Here are some points:
[ 12  12   4  22  32 -18   4 -37 -15  58  -6  27 -19  19  35  -4]
[-43   3 -24  45  20  19  -8 -35 -13   4   5  58  35 -27  18   8]
[-25   5 -14 -10 -32  20 -28 -16  -9  -9 -35 -37  -3   4  15 -41]
[  3   1 -35 -12  50 -82   5  29  47 -34  14  -8  11 -22 -16  67]
[-29   2   0  70  13 -28   6  -6 -19  55  39  46  11  18  40   5]
[-18  23   6  10  -9  33  13  -3   3 -35  25 -44 -12  -7  13   1]
[-10 -27  11 -10 -32 -13  -5   8 -15   9   7  -7   0   1  -2  -5]
[ 13 -31 -28 -31 -22 -11  -8 -48 -37  58 -36 -32  46  89  33 -41]
[-17  13   8  74 -21  39  21  49 -26 -26   2  48  50  20 -11 -25]
[ -9 -22 -12  11 -17 -31 -38 -20 -24 -31 -25 -49 -44  14  26 -24]
[  1   3  32 -40 -10  23   9 -41  18 -30 -33 -23 -10  -8  16  35]
[  0  -6  -7   2 -16  -2   1  11 -19  -3 -15  -2 -15   8  -8 -17]
[ -3   3  -8  20 -10  14   6  13 -22  51  63  27  46  -3  22  38]
[ 57  24   8 -44  32 -44   2  45  42 -26 -54  -9 -48 -20  -3   1]
[ 48 -43 -13 -48 -11   6   7 -30  -9  -2  27 -75   9   2  22  30]
[  0 -32  30  15  -3 -54  -8   8  -5  29   9  -6  -8   3  -5 -12]
[  9   3   5 -35 -10  19 -19  13 -22  10  -4 -40   3  35   8 -15]
[ 36  -1  46 -35  -7 -63   5  26  27  26  11 -16 -56  -6  -6  -2]
[ 96   6  44 -96  -8   8 -13 -25 -30 -65  39 -26 -39 -55  -8 -31]
[ 25  20 -17  -9  37  42  -9 -12  20 -27  -9   4   7  12 -15  11]
[-34  18   9 -14  14 -20  -8  14  26 -33  -3   4  -7   6   2   6]
[-13   1  20  -1 -23  -4   6   0  -4  25   5  15  12   0  -6  23]
[  1   5 -20  50  11  -2 -10  15  14  34   7  30  39  36 -12  -2]
[  1 -17 -14 -21  -4 -22  -1  -7  -8   8  42 -20 -12  25   4   5]
[ 107  -45   15  -53 -110   20   64   20  -71  -13  -71   79  -52   12
   57  -33]
[ 31  18   3 -25 -31  32  12 -36  13 -17  15 -14  -1 -23 -18   0]
[ -8  -6  -6  16  19 -15 -17  -7  -9  10  34 -26 -27  -4  20   9]
[ 15 -12  -8 -23 -33   0 -25 -51 -17 -15  35 -13   5 -33 -15   8]
[ -2  -5 -18  25 -11   6  -2 -10 -11  16  -8  22  15  -7   6   6]
[-11  10 -17  17 -29  13  14  22   2 -25 -41  -8 -14 -13  -1 -34]
[  1  38  27 -19  37  21 -38  -7   7 -21 -25  21  12 -11 -25  -5]
[ 62 -29  20 -32  45 -28   3  10   4  -1  63  20   5  24  48 -17]
[   7  -52   78    1    2   91 -116   24  -17  127  -12  -37   -4   -2
   52  -60]
[ 41  53  -7 -64  55  25  82   6  55 -34   4  29  -3  -8  59  35]
[-18 -34   6  43   8 -22   9   5  -6  31   8  35  10   9  -6 -14]
[ 21 -52   3 -29 -35  15  63 -60  10  22  25  19   9   2   8  42]
[  8   1  -3  33  21   0  17  25  19  -7 -52 -22   8   4 -35 -13]
[ 43 -55  93 -38  -1   5  54 -20   2   7  44 -42 -47 -55  37  25]
[-13  71 -24  22 -10 -21  33  17   8  -5   0  39 -11  13 -29  -8]
[-11   0   6   2 -36 -38 -22   1 -30   8   4 -48 -29  17 -12  -4]
[ 81  16 -23 -66   0  28  41  29  15 -28  41 -24  66  13  12  35]
[-13   4 -20  23  30  11  -9  10  -6 -65   4 -37 -20   0  14  72]
[ 63   7 -24 -55  -8 -14   4 -10 -27 -10 -14 -28  36  14   0  29]
[ 52 -41   1 -47  37 -45  25  11  13 -26  40 -10 -53  -2  39 -31]
[  1  -4   3  23  24 -13   1   4  27  -2  -7  27 -23 -20   5  -9]
[ 13   7 -21  -4  -2  18  -8 -26   7  -4  -8   0  19  28 -15  -4]
[ 25  10   2 -35 -56  21 -15  -6  12 -50 -35 -30   8  -5 -60 -11]
[-28  -4   5 -27 -22  -7   8  30   3 -16  13  17  -7 -27  -7  11]
[ 18  -4   2  67 -28  28 -21  21 -35  33  -2  -4  19  11  16 -97]
[  5 -53  30  27 -51   3  15  30 -95  23 -98  67 -50   5 -15 -93]
[  2   9  23  -2  16 -37  31  28 -21  -5  -2  30   2 -13  23  28]
[ 73  -1  -5  14 -24  16 -12  13 -36  16  30 -16  34  47 -21 -12]
[ -62  -21    7  -19  -39   20  -35  -27    9  -36 -125   23 -104  -45
   22   14]
[ -9 -29 -13  65  30 -29  14   9  -1  26   6   3 -44  -9  11 -12]
[-46  -5  -7  27  37  -8 -12  -6  30 -19 -31  27 -69 -24  37  -1]
[ 19  -4  -6  21  13 -49  52   1   4 -10  13  -1   1 -55   9  23]
[ -7  10 -11 -27   7  -8   8  12  27  -7  17  -7 -10 -22 -10 -13]
[ -7   4 -54  23 -14  36 -19 -31 -12  -5  37   8  23  22  14   0]
[  6  -8 -15 -18  12   5  -7  19   8   4 -18 -12   4  27 -14 -22]
[ 21 -34   5  20  -1 -60  36  34   2  94  52  20  15  26 -10 -14]
[ -2 -30  -7  25 -30  -4 -31  -8 -13  89 -40   7  45  61 -40 -46]
[ 11  15  -7  19  18   0 -27 -17 -21 -24  13 -45   3  -9  19  14]
[-10  62 -17  23  11 -15  14   1  -9  -5   1  30 -14   2 -30  -7]
[ 43  -3 -17 -12 -29  -4  16 -13  26 -52 -11  28 -19  16  -9  43]
[-12  20  -9 -42  28   2 -56 -43  44 -29  10 -28 -32 -48 -17  14]
[ 19  29  -6   3  -7   1  -9  58   7  -7 -21  24  18  44 -11 -22]
[-31  22   1  -3  -8  44 -33   6  10 -30 -48  -2   3   7  -1 -47]
[ -2  22  30 -21 -37  29 -21  -8 -26   3 -26   8  -1  12  -6  -5]
[ -7 -27  26  58  13  20 -32  -8 -31  27  35 -12 -11  -2  -1 -41]
[-127  114  -84   81  100   21  -88   32   72  -33    0   48   29  -42
   16  -11]
[-21 -13 -20   9  -7   6   6  -4  -3   0 -15   8 -13   5   6  15]
[-22  13  -1  -2  48 -44  48  18  74   1  60 -17  26 -64 -37 -58]
[ 38 -27  19 -29  -1  36 -24   3  19  49 -21   8  17 -16  28   7]
[ 31   3 -12 -49  -3  12 -42   3 -46  12   4  -9 -39  36  -6 -41]
[-62 -25   3  81 -12 -10   3  34 -97  58 -23  34   5  93  79   1]
[ 44 -30  33   0  10  -5 -22   1 -18  34 -33   4 -19   8  45 -65]
[ -3  -2 -10  21  -9  24  -8  -2  -7  -9 -22   7 -10  21 -16 -29]
[-14 -14  12 -17   8  31 -36 -59  39   4  17 -16   0 -52 -70 -15]
[  33    0   20 -127   30  -48   15  -41   13   -7   34  -21  -22  -58
   -8  102]
[-39  10 -15  35   6  30 -26  18 -21   7 -28  39   1  27  11  10]
[-18 -23 -25  20  49  50 -62 -92 -13  43  53 -27  38 -11 -34  -9]
[-18  -3  -4 -20  13 -15   1   1   9  -5 -48   1  -7  33 -11   8]
[ 27   0   1 -46 -38   4   4   3 -18  13 -12  -9  26  11  12  11]
[-14   3  -8   5 -13 -33 -24  15  22  38 -24  53  45  10  13  11]
[ 33 -26  35 -40 -60 -23  15   9 -10   8  23 -55  -7  16 -25 -27]
[  6  69  18 -28 -51 -41  27  32  21 -95 -91  49 -24  -6 -30 -80]
[ -7 -27  -1  44  34  -8 -35  20   2  33  13  16  12 -24 -24 -23]
[ 16  18 -31 -28  29  13 -13   9  33 -17  15  29  51  27  -9  22]
[-44  20  -3   2  46  -1 -17  22  46 -30 -19  -3   2 -21  10   1]
[ 21 -12  12   5  -7 -17 -12   8  -8  16   0   4 -29   7   8 -11]
[-43  32 -29  17 -41   1   7   5 -16 -59 -64   1 -17 -33  25  29]
[ 17  20 -29 -17  17  21 -32 -18  23  -9  24 -14   6  -1  17 -11]
[ 83 -17  19 -36   4  10  24  13 -21  52  19  24  20  31 -40  45]
[ -8 -14  -2  27 -19   1 -31  -2 -32  22  -1  27   2  20  37 -19]
12 more points follow, each with its number after it:
[-10 -13  -7 -25 -19  10 -17 -10 -22  19  28  -5   1  28  -9  -9] 0
[-33 -11  35 -20 -18  -2  64 -30 -26  46   7 -14  67 -37 -43  81] 1
[ -8  -1  -8 -39   4  15  -4 -36   4 -10 -28 -37 -19  -1   8  -8] 2
[-14  17 -35  25  84 -21   6  33  19  -2  63 -14   5  -1  59  28] 3
[ -4 101 -23  29  43 -88 119  36 -10 -61  54 -34  14 -11 -46  10] 4
[-33   2   4  28  -5  16  17 -32   0   6  21  45  14 -15  -9   8] 5
[ 44  31  16 -52  -1  40  18 -15  27   0  14  -3 -16 -52 -39 -13] 6
[-66  -7  34  42  -9 -15 -22 -22 -20  68   3  33 -12   4 -15  -7] 7
[ -5   2 -23 -29  -9  20  10  13  -2 -50  37 -28  24 -14  13  49] 8
[ -9 -25   5 -15  -3  14  13 -24  -1  19   9  11   0  -6   4   4] 9
[-13   1  28  24 -10   8 -32  14  12  -9 -27 -17 -26 -31 -39 -38] 10
[-10 -11  49   5 -11 -14  -7   2 -10  43 -45  59 -15  16 -19 -26] 11
Which of these numbered points is nearest to each point below by angle, seen from the average point of the first points? Its number follows each.
[  6   6  -4  34  29 -36   8  37   1 -14  40   9  -7  26  38  23] > 3
[-12   5 -43  39  79 -23 -11  73 -22  -5  -8  10  48  23  28  31] > 3
[-10  -6 -22 -28 -11  36 -42 -46  11 -40 -15 -36   0  14 -33 -41] > 2
[ 20  27 -45 -19   3  46  30 -32  -8 -46   9  -6  33 -19  44  28] > 8
[ 22 -23  37 -21  -9 -23  36 -18  -3  34   6  -8  43 -26 -13  22] > 1
[ -1  -8  11   6 -10 -26   2 -13  -6  23  25  -5  47   1  32  37] > 1
[-16   0  32  45   2 -10 -36   7  23  -5  22 -17 -23  -4 -15 -79] > 10
[-10   3 -16  25   9  18 -12 -23 -13 -15  -6  18  20  -2  -1   9] > 5
[ 33 -28  30 -11 -38   5  -1  11  -8 -37 -44  59 -26  36 -29  -5] > 11
[ 11   0 -11 -19 -10  18 -10 -32 -16  27  30  -1  30  37  22  -4] > 0
[ 10 -75  42 -26 -58 -18 -22 -21 -68  19 -56  53 -59  18  12 -90] > 11
[ 48  60 -29 -10  43 -75  77 -12  29 -48  39  23  -4  57 -16  -8] > 4
[  4   9  10  21 -11  30 -12 -10  31  13 -28  24 -16 -39 -47 -88] > 10
[  2   6  -1  29  23  -9 -14   9  -1  18  36  -6  36   0  20  45] > 3
[ 57   4   9 -54 -36   4  13 -26   1 -29   1   1  -5 -42 -16 -36] > 6
[ 49   8 -41 -43 -25 -21 -13  -3  -5 -33  69 -32  62  18   3  70] > 8
[  4  59 -60 -27  32  75  19 -19 -25  -6  33 -70  57  -1 -14  65] > 8
[ -9 -40   7  14 -32  19 -18 -27 -36  21  11 -23 -20  55  23 -10] > 0
[-29   9  29 -11   2  -8 -30 -18  18 -51  -2 -22  -8 -13 -52 -54] > 10
[ 61  -3   4 -11  23  16   8   3  38  -3  36 -29  13  -9  -3 -38] > 6
[ 39 -11  -4 -29 -41  27 -40 -15 -51  22  -4  -5  11   6 -27 -24] > 0
[ -1 -26  -9   2  -1   9 -14 -40 -26   1  25 -30  -6  30  -3   0] > 0
[-11   7  10  19  -7  16 -38   0  18   4 -31   3  -6  -7 -22   5] > 10
[ 29 -16  12 -50  -8  10   6 -31   7  17  15   4  -9 -22 -29 -34] > 6
[  4   1 -20 -57 -42  33 -23 -18   7 -67 -87 -45 -81 -13  21  19] > 2
[ 26 -14   9 -28  28  10  24   2  16 -23  13  31  -6 -31   2  -6] > 6
[ 127   -8   46  -54 -127  -14   62   53  -95  -13  -79  127  -68   57
   56  -38] > 11
[ -4   4   2 -10 -16   4  17   4   1  14  -4   4  -4   5 -15   5] > 1
[-13 -37 -13   2  18  24   4 -80  -7   4  40 -11 -16  -5   6 -15] > 9
[-21 -23 -37  39 -23   8   5 -17   7 -18  15  60  43  -8  -9  -2] > 5
[-24  17 -20  -6 -20   6 -29  29 -34 -14  13   9  22 -11   4  38] > 8
[-60 -31  77  66  14  14   1  -1  11 -95 -34  11 -52 -38  23 -44] > 10
[-59  -3   5 -46 -34  46 -28 -39 -34 -60 -51 -66 -22  -1  15   4] > 2
[ -25   17   50   -6  -26   -2  -12   92    7  -42 -100  -46   -1  -27
  -12  -69] > 10
[ 37 -15  21 -29 -13  -9   9  12   9  -5 -12 -10  -6  -7   0 -17] > 6
[-41  65 -23  52  28 -11  30  26  -5  -3  -1   7 -18  13 -57  -2] > 4
[ -6   0   2  20 -14  13 -55 -27  17   9 -22 -44  26 -34 -56 -34] > 10
[ 46 -27  37  10 -66  26 -13   3 -47 -39 -48  96   6  16  42 -19] > 11
[ -8  38 -63 -36  -1  22  -2  -9 -13 -43  25 -60  48  -3  30  69] > 8
[  40   10  -51   -8   25 -127   84  -30   32  -44   47  -48  -63   81
  -35  -14] > 4
[ 14 -17  -3  23  43  -4  10  20  17   8  41  30   5 -12  12   3] > 3
[  8  29   2  24  22 -26  34  18 -24   3  23   5 -33   0 -23 -27] > 4
[ 127  -44  -18   35 -124   11   22   91  -96   10  -87  127   -3  127
   58  -78] > 11
[ 41  20  29 -30   3   5   5  18  14 -38 -23 -13 -42  -8 -25  22] > 6
[ 73 114  -1 -27  14 -32  89  98   7 -71  15  19  34  38 -16 -18] > 4
[-72  10  47  -6  31   3 -55 -12  58 -15 -61   2 -45 -48 -25 -68] > 10
[ 26 -15 -10 -13  -9   1  17 -18  -5 -18  27  -3   2  -6  26  20] > 8
[ -9 -26  14  -1  10   7   3 -11 -14   3  -6   1  -4   6  29 -15] > 9
[  8 -50  -9 -14  -7 -11  23  -8 -12  19  53 -28   0  -3  27  14] > 9
[ 53   9  -9  -6 -16  -8   4  -1   1 -17 -14   9 -36 -23   9 -13] > 6
[-12 -52 -30  10   1  27   2 -21 -38  12  16  -2   6  -8   6  45] > 9
[-27 -13  10   2 -58  30 -37 -68 -39 -22  34 -54  17  41  10  -4] > 0
[ 17   0  -6 -31  15 -10  16  10   6 -11   1 -16  13  15  10  34] > 8
[-14 -15  20 -15  10  -2  14  17   1  18 -28  20 -12   4   7  12] > 11
[-18  74 -33  67 -10  61  33 -17 -22 -16  13  61  30  28  23  24] > 5
[ 55 -20  -5 -49 -60 -55   7  70  49 -59  15 -42   8  22  34  34] > 8
[ -7 -10 -34   4 -16 -10   4 -33   9  77  42  17  18 -24  22  39] > 9
[ 31 -40 -20 -35  11  -9   0  -8   8 -17  48 -20   0 -49  -2  30] > 8
[ 117  -23   36  -38 -124   29   35   15  -68  -21  -98   94  -32   36
   28  -29] > 11
[-11  10 -14  15   9  30  -1  -5 -36  18  39  38  45 -17  10   8] > 5
[ 35  26  31 -10 -12  29  -2   0  27   6 -28  12  23  -7  12  11] > 6
[-20 -35 -28  -9  14  -1 -34 -49  26   2 -44 -23  -8  -9 -22  14] > 2
[ -8 -26   7  11   2  -6 -12  27  25 -13 -14  -4 -23 -16  -5 -15] > 10
[ -60   32  -54   65   21   46  -24 -106   13  -14   43  -27   -8   -2
   -7   34] > 5
[ -5  14 -25 -35 -12  10 -19  10   8  28  -7   5  18  34   8  11] > 0
[-19 -10 -47 -10 -19  42 -47 -37 -11   8  32 -42  61  18  -6 -10] > 0
[  4  -9 -28  16   0 -15  -2   1   8  -4  43   0   2   5  18  -3] > 3
[-69 -55  59  28  45  -1 -29 -34 -35 124  64   8 -24  42 -13 -22] > 7
[ 12 -17  20   9  25 -13  12  30  37  -3  62  27 -24   9  38  -5] > 3
[-14  26 -30  12 -10  36  17 -16  -8  13  -6  15  23  19   9   7] > 5
[ 33 -22  -1 -26  -6  -8  31  37 -15 -35  12  19  -3 -70   7 -46] > 6
[-27  15 -26 -32  12  15   3 -16  -3 -22  -4 -21  22 -11  -1  31] > 8
[ 18 -34  17 -55 -40   4  20 -66 -31  -7   7   4   8   6  42  72] > 9
[ 68  58   5 -39 -62  49  40 -10 -49 -59 -56  65 -13 -15  16   9] > 6
[  4 -18   7 -19  10  16 -28 -16  21  17  42   6  49  31 -14 -42] > 0
[-32  -5  -5  23  10   1  -4 -42  23 -17 -22  26 -18 -14  15 -15] > 5
[ 19   7  -9   0 -12 -32  -3  36  10  30  21   0  -1  -2  46   1] > 3
[-25  24   2   9 -21 -16  30  40 -17  -2 -68  40  -2  15  26   0] > 11
[ -9   5 -17 -26  -3  23 -18 -14   1  15 -28   0  -7   9  -5 -15] > 2
[ 20  10   3 -10  16   7  30  16  13   7 -23  -6  21   2 -15  62] > 1
[-10 112 -11  73  72 -84  82  86   6 -88  67   8 -29 -21  -7 -12] > 4
[  5  21  23  24 -11   6  12  17   2 -54 -49   2  10  -7 -25 -36] > 10
[ 26 -21  12 -30  -8  13   4   1  20  16   9  -9  11  -9 -14   5] > 6
[  8 -46 -31 -23  16  24 -38 -79  35   6 -30 -35  -2 -15  -3   7] > 2
[-31 -30   6  75 -18  41 -51 -16  -2 -18 -82  11 -24   6 -13 -74] > 10
[ 27 -11  -1  14 -37  13  14 -19 -44  31   5   9  55  48  24  83] > 1
[  8  -3  26 -29 -12 -10   2 -10   2  36  11   9  13  -8 -40  -2] > 1
[ 55 104   2 -50  -4 -15 109 110  -2 -47 -23  54  34  51 -37  20] > 4
[ -1 -19   1 -25 -22   1  -7  13 -17  13  14 -43 -22   4 -30   4] > 0
[-16  19  -6 -18 -34  33 -18 -35 -20 -17 -39 -38   5  -3 -31   9] > 2
[ 37 -40  17 -44 -26  -6 -11 -26 -12 -14 -39 -41 -36 -12  15 -10] > 2
[-28  13  -7 -23  -7  10  -3  -5   7 -25 -13 -21 -14 -14   1  -4] > 2
[ -8  -5 -11 -11   3  14   8 -30  -9 -11   7  -1   3   5   5   0] > 9
[  20  -67  -42  -62   19 -127    9 -127  121  -17  -28  -72 -127  -18
  -22   58] > 2
[ -6  -1 -26 -11  -7 -20  24   1  18  -3  66 -40  50 -52  31  52] > 8
[ -2  41 -24   7 -11  30  20   7   1 -29 -37   6  10 -10  32  36] > 8
[ 34 -38  60 -58 -55 -16  14 -26 -23  31  37  41  14 -23  -6   8] > 9
[ 14 -52 -13 -38   6 -28  -6 -51  29 -15 -31 -22  -3  -2  -3  25] > 2
[ 26 -20   3  -4  18  -1 -32 -35  18  37  31 -13   6   2   9  13] > 9
[ 34 -24  64  -5  -6 -57   3  45 -21  38  20  61   7 -21 -11   0] > 11
[  6  -3  -6 -14   0   5  -6 -17   2  -9  -5 -16  -9 -12  -9   8] > 2
[ 23  27  44   3  10  17 -30  -8  56 -38 -37  16 -32  -4 -37 -42] > 10
[ 19  51  44 -38 -36  42  27  46 -66  25 -54  16  45  23  19  46] > 1
[ -3 -23 -10   0 -12  16 -26 -55   6  28  -8 -21  13   0  -9  32] > 9
[  -1    1  -10  -14   35   13  -44 -127   52  -52 -102   63  -73  -10
    2   50] > 2
[117  -8 -34  -3 122 -57   5  59  -5  51 127   9  19  73 123  13] > 3
[-23  -1  12  18  -1 -28 -19 -25 -28  19  11  27   5  25  10   3] > 7
[ -5 -25   5  12 -17   9  -8  -3 -30  32   8  -6  21  50   4   5] > 0
[ 41  10 -20 -33  99   8  16   6  42  13  21  52  49  18   2  49] > 3
[-59 -15 -13  16  46 -51 -38  24  43 -39 -15 -27 -49 -46 -12 -32] > 10
[ -5  12 -12 -17  12  -2  13  -6  16  18  -2 -16   7 -22 -34  22] > 1
[ 19  11   2 -33   8  25  14 -16   0 -13  16 -11  28   8   4  50] > 8
[  9 -59  21 -79 -66 -10  37 -38 -37  11  45  21  20 -68  37  70] > 9
[ -5  44 -47  31 -12  45  10   0 -27   4 -32  58  39  46   9   4] > 5
[-10  11  -4  14  30   1  18 -13   3  -3 -13  26  -4 -30   4  32] > 5
[ 18 -34 -25   5  -6  27 -33 -35  -2  56  12  20  11  41 -80 -47] > 0
[  14   28  -40  -51   31 -121   61  -10   -2   -1   12  -28  -66   21
  -39   15] > 4
[-20 -21  24  33  15 -55  -4 -22 -26  80  45  23  -7 -15  18 -16] > 7
[ 30  59  17 -13  35 -45  54  23   2 -46  11 -22  -5 -23  30  50] > 4
[ 30   3  -9  -4  -3 -20  38  46  -4 -30 -12  31   5 -10 -16 -16] > 4
[-19  12  -3  10  33  -3 -17 -13  16   2  10 -25   2  -1   4  -7] > 3
[ -8   6 -29  51  33  13  -8  -8 -25   8  24   4  14  -3  31  50] > 3
[-23 -49   8   8  94  86 -60 -40  38  67  13  -3  30 -33  55  50] > 9
[ 36 -39  22 -18 -37  33  -7 -46 -17  17  17  33  39  30  -9  21] > 9
[-24 -46  22   2  40 -47  31  35 -46  37  41 -10  10  19  56  14] > 3
[  9   3   5 -31  19 -25  -7  25  38  20   0  11 -16 -19 -36   4] > 6
[ 48 -27  12 -25 -18  16  -6   8 -13  11  30  12 -16 -11 -16   4] > 6
[-17 -16 -47 -13   0   0 -46 -65  43   7  -6 -32  -6   6 -35   9] > 2
[ -3  17 -18  25  22  16   8   3  28  -9   8 -14 -26 -14  16   1] > 3
[ -5 -14   3   0 -10  -7   3  21  -7  -5  37 -27  11   5  -7  10] > 8
[-16 -11   0  11   7   9  20 -22  24  13 -11  26  -7  -2 -27 -17] > 5
[ 12  59  15  13  -1   0  32  51 -28 -24  16 -17 -16  25   7 -22] > 4
[ 48  -2  12  -8 -15 -49  24  30 -13 -17 -11  -4 -14  13  -1   3] > 4
[-16 -90  27   8   5  17 -62 -77  11  92 -46  -9 -24 -56   8   7] > 9
[  3 -42  -2 -26  19  27 -37 -77  24  38  44 -25   4 -10 -23 -39] > 9
[-31 -26   7  28  -7   0 -30  -9 -25  42  -7   0 -14  24   0 -25] > 7
[ 27 -23 -24 -22  31 -11  27  28   9  -1  36  20   3  23   8  18] > 3
[ 38   9  -8 -45   2  11  20   1  20 -10  23  -3 -12  -1 -15  25] > 6
[ 22 -23 -25 -44 -28  46 -73 -22 -71  15  50 -73  72 -25 -25  -3] > 0
[  9  54 -25 -43  -7 -18  73  -7   0 -47  12   5  -9  23 -20  -4] > 4
[  3  46 -24 -22 -26  50  32  49 -37  39 -42  41  72  16   4  13] > 1
[ -5  -2  37  -8 -28 -24 -14  31 -15  -8 -34 -11 -24  -6 -29 -52] > 10
[16 28 10 40  3 29 -5 -9 13 51 46 47 22 24 11 35] > 5
[-88 -14  25  66  -3 -36   1   9 -25  33  34  -7 -25  -1  -3 -35] > 7
[  4  12  43  -7 -16  52  34  50 -30  27   7  -3  26 -17  40  22] > 1
[ 42  53 -49 -11  53 -22  50  15  42 -37  21  26 -14  21 -24   7] > 4
[  6 -16   6 -22 -55   4  18   0 -13  25  17   8  24 -20 -10   2] > 1
[ -33  -17  -68  -19   26  -31    0 -127   57  -15  -28  -40   -6   -3
  -79   38] > 2
[ -2  28 -29 -32 -26  -8  -6  11 -20  25  -6 -15  13  39  -4  23] > 0
[ -39   60 -103   16   41  -72   37  -37   40  -77  -53   27   25   48
  -80   67] > 4
[ 50  15 -18 -15  20  -4 -19  -9  23  36  63   3 -33 -39   4 -17] > 6
[ -6  -3  35  41  -1 -19   6  18  38  -3 -68  40 -83 -66 -40 -49] > 10
[  1  14 -37 -11  -4  10  27   8  -2 -17  -5  23  11 -13  -1  34] > 8
[ 66  76   6 -37  40 -93 127  57   1 -37  45   4 -49 -25  58  69] > 4
[  9 -10  28  39  43 -44   7  52 -16 -11  61   3 -17 -27  20  25] > 3
[ -7   8   6  34  -8  -4 -54  13  22  -4 -39  24   2   3 -31 -29] > 10
[ 19  53 -51 -25 -15  46   2 -31   1  -3  25 -37  32 -26 -10  39] > 8
[-26 -18  13  -1  -4  30 -32 -12  -2  -5 -21 -19  15   4 -22 -40] > 10
[ -2  27 -21   6  14   9 -13  25  24 -38  14 -11  17 -14   3  20] > 8
[ 56 -44 -38  50 -34 -17  28 -48  -3  26  43  19  92  21  30  93] > 1
[ 69  11  51 -43  -4  -4  21 -62   0  55  30  54 -10  -9 -29 -22] > 6
[  7 -11  37 -34 -11  -6  -7  45  35 -57 -55 -42   7 -32 -41  -7] > 10
[ 18  -9  -8 -30  -6  -3  -3 -25 -15   2  31 -32 -15  30   9  18] > 0
[  6 -33  52  27  13  17   4   1  14 -23 -81  -2 -81 -14  -5 -55] > 10
[ 21 -16 -25   5   5  -4 -14  -7  -6  43  32   5 -32  15 -19 -35] > 0
[ -46   12   10  -47  -34  107  -85  -57   27   24 -125  -56   14  -11
  -38    4] > 2
[-16  14  14 -37 -11  -5  70   8  25 -28 -46  18 -18 -38   6  60] > 1
[ -1   4  23  24  18 -16  -7  25  13  11 -18  30 -30   6  -2 -15] > 11
[-26  49  -1  25  34 -36  30  91  11  -3  -3 -18  38 -22 -13 -52] > 4
[-38  34  -5   1  25 -33  55  28  24  22   7  26   1 -40 -25   6] > 4
[-14  -5  13   7 -11 -27  -2 -35  -6  -3 -26 -24 -23  -5  12  -3] > 2
[-11   8 -13   1  22  35  -2  -5  -8 -15  17  14  28   9  13  36] > 8
[ 15 -27   5  24  -5  -1  14  60   2  34 -10  69   8  63  42  -2] > 11
[-39  -8  41   5  -5   1 -11   6   3 -35   2   1 -41 -30  36 -16] > 10
[ 33  87 -57 -51 -15 -10  82 -15  10 -62  -6  40  38  14  -7 -20] > 4
[-32 -46 -18  15 -38  24 -12 -50 -26  42  62  20  18  29 -30  -3] > 0
[-30  -2  14  17  26 -12  24 -35 -24 -21 -10  34 -31 -21  22  52] > 5
[ 18   4   8 -22 -22  33  14 -11  -3   7  -6   8  23  -7 -10  19] > 1
[ 11 -20   6 -42 -31  -1 -20   0   5  -8 -34  -6   0 -21 -26 -74] > 10
[ 14   7  13  -9  14   1  -7 -15  12  19   6 -15   0   8 -10  -9] > 6
[-13  11 -25   3  31 -22  -8  12  30 -20   0   7  -6   3   7  -9] > 3
[ -4   5 -18   0  37  18 -31 -11  30  10  19 -52  -2   3  13  19] > 3
[ 20 -29  48 -21  -7 -22   7 113  -9 -40 -24  39   1  63  38 -62] > 11
[-17   4  -2  -6 -22  27 -32 -19  14   6 -10  -8  10   3 -57 -23] > 10
[-23 -44  25   3 -23   3  22 -11 -40  52  50   3  13  18  12   4] > 9
[ 79 -82   7  25 -37 -36  62  28 -19  23  59 -10  32  22 -12  13] > 1
[ 25 -31   8   5 -19 -48  46  -4 -45  77  14  -5  10  15  47  25] > 1
[  1   3   7 -13 -30  -1 -16  -8   3  22 -17 -29 -11  -3 -36 -15] > 10
[  4 -34  17 -45 -41  27 -16 -12 -55  12  30  -9  39 -10   5  10] > 0
[  2  27  34  -8  26  -9 -17  10  33  -3   3 -22  10   4 -43 -35] > 10
[  8  64 -32  10  17 -32   6  -3  21 -74 -31  17 -24   0  15   0] > 4
[-19  37 -10 -23   4  15  30 -21   6  -5 -25 -18 -31  -4 -11 -13] > 2
[ 18  -8  29 -28 -18 -40   9  -1   3  -4 -12 -14 -10 -15  -9  14] > 1
[104 127 -23 -50  -6   7 127 127   0 -74  17  33  29  65 -11  33] > 4
[-34   5  43   8  20   4 -60  -9  39  -6 -67  22 -36  -9  -4 -69] > 10
[ 22  37 105 -11 -62  23 -33  20 -18  21 -85  22 -74 -55 -85 -83] > 10
[-34  45 -51  -1  22 -38  38 -71  11 -51  17   6 -20  12 -28  24] > 4
[-24   7 -11  -1 -32  38  37 -34 -22  -1  -3 -20   4  -7  20   4] > 9
[ -8 -74 -43  22  49 -50 -28 -67  89  -4 -15   5  -1 -29 -36  50] > 9
[-12  43 -31  29  22 -31 -31   6 -37  16 -33  -3  13  64  50  56] > 3
[-47 -17 -16 -37 -40  43 -11  -7  -5  18 -18 -30  22 -36 -28  13] > 1
